A: rows in 3 groups, each row roughly a mix of its group's directions:
A (99 x 10):
[[ 16  33   1  -1   0 -23  -4  12 -14  -6]
 [-16  25  16  -9 -28 -12  -3  11  -2   1]
 [  0  14  34   8   1   6  21   0  18   8]
 [  3  22  14  -8 -11  11  -6  23   2  27]
 [-11 -12 -29  -5  -1  -7 -31   9  -4   8]
 [  4  -6  17   8  -4  11  21   0 -14 -33]
 [ -5   6 -13 -21   1  -5 -35  19  -6   3]
 [  8  27 -26   5   4  -9 -18   1   2  20]
 [ -7  10  -5  35   6   8  18 -11  15 -11]
 [-17   0  27 -11 -13  -1  -6  27   2  15]
 [-25   4   0  -4 -26   5 -17  19  -3 -17]
 [-16 -20 -26   0   8  22 -19  -9   3   6]
 [ 21  10   9   2  10   9  -8  11 -10  35]
 [ -1  -2 -36  -2  14  11  -3 -21   8 -13]
 [  3  -3  14  11   3 -35   4   3 -22 -16]
 [ -3  -1   1  21 -18 -28  20 -11   7 -13]
 [ 19   0  32   7   4 -18  20  -5   6 -10]
 [ 31 -22  10  -1  20   2  14  -8  -6   6]
 [ 15   4  13 -30  20  12  -6   2 -20  -6]
 [ 27 -13  10  -6  24  -2  21  -4 -11 -12]
 [-10   2  31   7 -23   4   9  15 -11 -14]
 [-13  16   1  15 -12  11  -9  28   9 -22]
 [ 10  -1  -7  25  -3  17  19 -10  10 -26]
 [ -2  11  22  28   4 -24  18   0   0  -1]
 [-14   5  -3  17   1  19 -13  14  29  15]
 [-16 -11  -9   3   9  25  -7 -16   9  28]
 [ 13 -19  -1 -12  -9 -13 -11  31 -17   7]
 [ 23  -5  33  -7  -7 -12  17  -5  -8   8]
 [ 20 -22  12   1  32   4  11 -10  -7   1]
 [ -8  19  19  17   4  17  16  -5  23  10]
 [ -9 -10 -24 -16   6 -16 -22  10 -13 -17]
 [-13  -3  -2 -30   4   9 -18  18   4 -22]
 [ 16  -6   1 -11  -5 -28 -14  27 -10   7]
 [ 12  15  22  14   9  -1  25 -16  15  10]
 [  7 -20 -11   0  23  24  -2 -16  13  15]
 [ 25  -1  -8  24  20   2   0   4   6  23]
 [ 12 -20   2   7  10 -13  22 -22  -7 -20]
 [-18  20  -6   3  -4  33   0  13  14   7]
 [-18  -8 -14 -11 -13   0 -25  26  -9   0]
 [  3  17  16  16   9   2  24 -12  23  13]
 [ 11  13  18 -17  15 -11   5   1   7 -32]
 [ 10  -3   8 -18 -10 -12 -10   6 -13  35]
 [  6   1  -4  -7  33  -5   1 -20   4  26]
 [ 32  -8   7 -10  22 -15   5   2  -2 -17]
 [-20  27 -12  -9 -15   5  -3  -3  12  22]
 [-16  31  -9   8 -21 -21   3  -5  -9   1]
 [-10   6 -11   7  -5  -7 -16  24  33  -7]
 [ -2   9   2  12  -3  31  14  -1  25 -16]
 [  6   5  -6  16  13  32   8   1   3  26]
 [ 27   4  16  -8  17 -14  11   0  10  23]
 [  0 -12   3   5  11  28  10 -15   8 -29]
 [ 16 -27   1 -10  -6  19   3 -16 -16 -17]
 [  5  17  24 -11  21  -7  17  -9  21  -2]
 [-27   6   4 -11  -9  23 -20  14  16   5]
 [-14  14 -25  29  -4  -8   7 -10   6 -13]
 [ 29 -14   6   3  18 -18  10 -14 -16  -6]
 [ -6   4 -18   3  -6  33   8   6  -1  27]
 [ 10 -20  -8  -4  10  -4  17 -25 -20 -18]
 [  5  -3 -11   1  31   6   8 -27   0 -19]
 [-19  -6  -4 -11 -24  15 -18  25   0   3]
 [-29  11  -9   8  -6  27 -12   5  13   8]
 [ 12   9  -2 -21  11  17 -17  25  -2  17]
 [  3   5  -7  -5  20  14  10 -22  14  29]
 [-26  13   7 -10 -22  13 -11  17  14   7]
 [ 16  -5  21   8  -2 -25  13  -2 -17 -20]
 [ -9   3  14  23   3   5  11  -2  33 -16]
 [ -3  15  19   1   0  11  -4  -8   1  39]
 [ 31  -7  -2  -1  16   8   0  12  -2  28]
 [-22  -1  -3 -22  -1  17 -15  23  13 -13]
 [-20  10   2  27 -31   5   0  -5   7  -7]
 [ 19  -8  -6 -11  27  22 -14  10  -4  16]
 [-30  -2   0   7 -30  13  -9  11 -11  -3]
 [ 19   1 -13   9  11 -30   0 -17 -20  -2]
 [-19  -5 -28 -18  -1  16 -21   4  -9  -3]
 [ -3   3 -17  23  -8   2  -7  15  21  26]
 [-17   2  -3  -5 -17  -3 -32  20  13   9]
 [  9 -15 -19   2  23  14   6 -21  -1 -21]
 [ 17   7 -14  -8  29 -10   5 -19   8  17]
 [-11  11 -10   0  17  20   5 -29  18   6]
 [-11  -4  10   0  -9  -5  -2  28   1 -34]
 [-30  22  -9  -2  -3  12 -10  -2   3 -24]
 [ 13  -6 -23 -23  -4  -1 -24  -2 -18  12]
 [ -3  -2  -6   4  19  15  14 -20  15 -29]
 [ 13  -7   6 -15  -5 -35  -1  -4 -18 -15]
 [ 31 -10   6  -7  20 -10  17  -8 -11 -15]
 [  0 -10  15  10  -4  34  15 -13   4 -17]
 [-10  -6  -6 -11   3  30 -18  16  10  20]
 [ 27  -5  19  -7  26 -19   5   3   1   8]
 [-10  -9  -4 -11 -14  37  -8   6   8  15]
 [  0  -7  -4  -4 -27  -3  -8  24  -6  28]
 [ 12  -6  23  -7  18  22  25  -8   3  -7]
 [-14  25  25 -11   8  12  -7   8  14  14]
 [  4  -6 -23 -12 -24  -8 -14  27  -7  -2]
 [ 19   6 -13   4  25 -11  17 -26  -2   2]
 [ 22  -2  16   3  29  -4  19 -17   4   6]
 [-20 -13  12  18 -20 -10  -6   1  26  10]
 [ 14  -3  -6 -19  24 -14   8 -17   4 -24]
 [-15   9  10  -7 -11 -10  -3  35  17  10]
 [ -1  10   0 -16  11 -29 -27  13   3  11]]

one row of each group, then the others: which group is each in?
[-18   5  17   7 -33   2  -5  20  -3  -8] : <97>
[ -9   8  18  24  11  11  23 -14  15  -9] : <46>
[ 12 -11   8 -30  18  19  -7  -1 -19   2] : <89>

[ -8  -5  -6   5 -11 -23 -34  19  -1  -2] : <97>
[ 29 -11 -10  15   9 -16  15  -9 -10 -18] : <97>
[-17   8   9  24  -6   1 -20   7  19  22] : <89>
[38 -5 -1  4 24 -7  4  3 -7 10] : <89>
[ 7 -5 40 -2 14  8 16  0  1 11] : <97>
[-18  -4 -12 -19  -7  -6 -32  16   8  -7] : <89>
[-15   7  -4  -1  23   7  -3  -5   8 -37] : <46>
[ 15  -6 -29   1  -1 -25 -11  -6 -20   9] : <46>
[ -8  -7   4 -26  18  10 -18  -4  -6 -26] : <89>
[ 27 -10   8  -1   8  -8  24   3 -19 -17] : <97>
[ 24   3   4 -19   5 -27  -7  22   2   6] : <97>
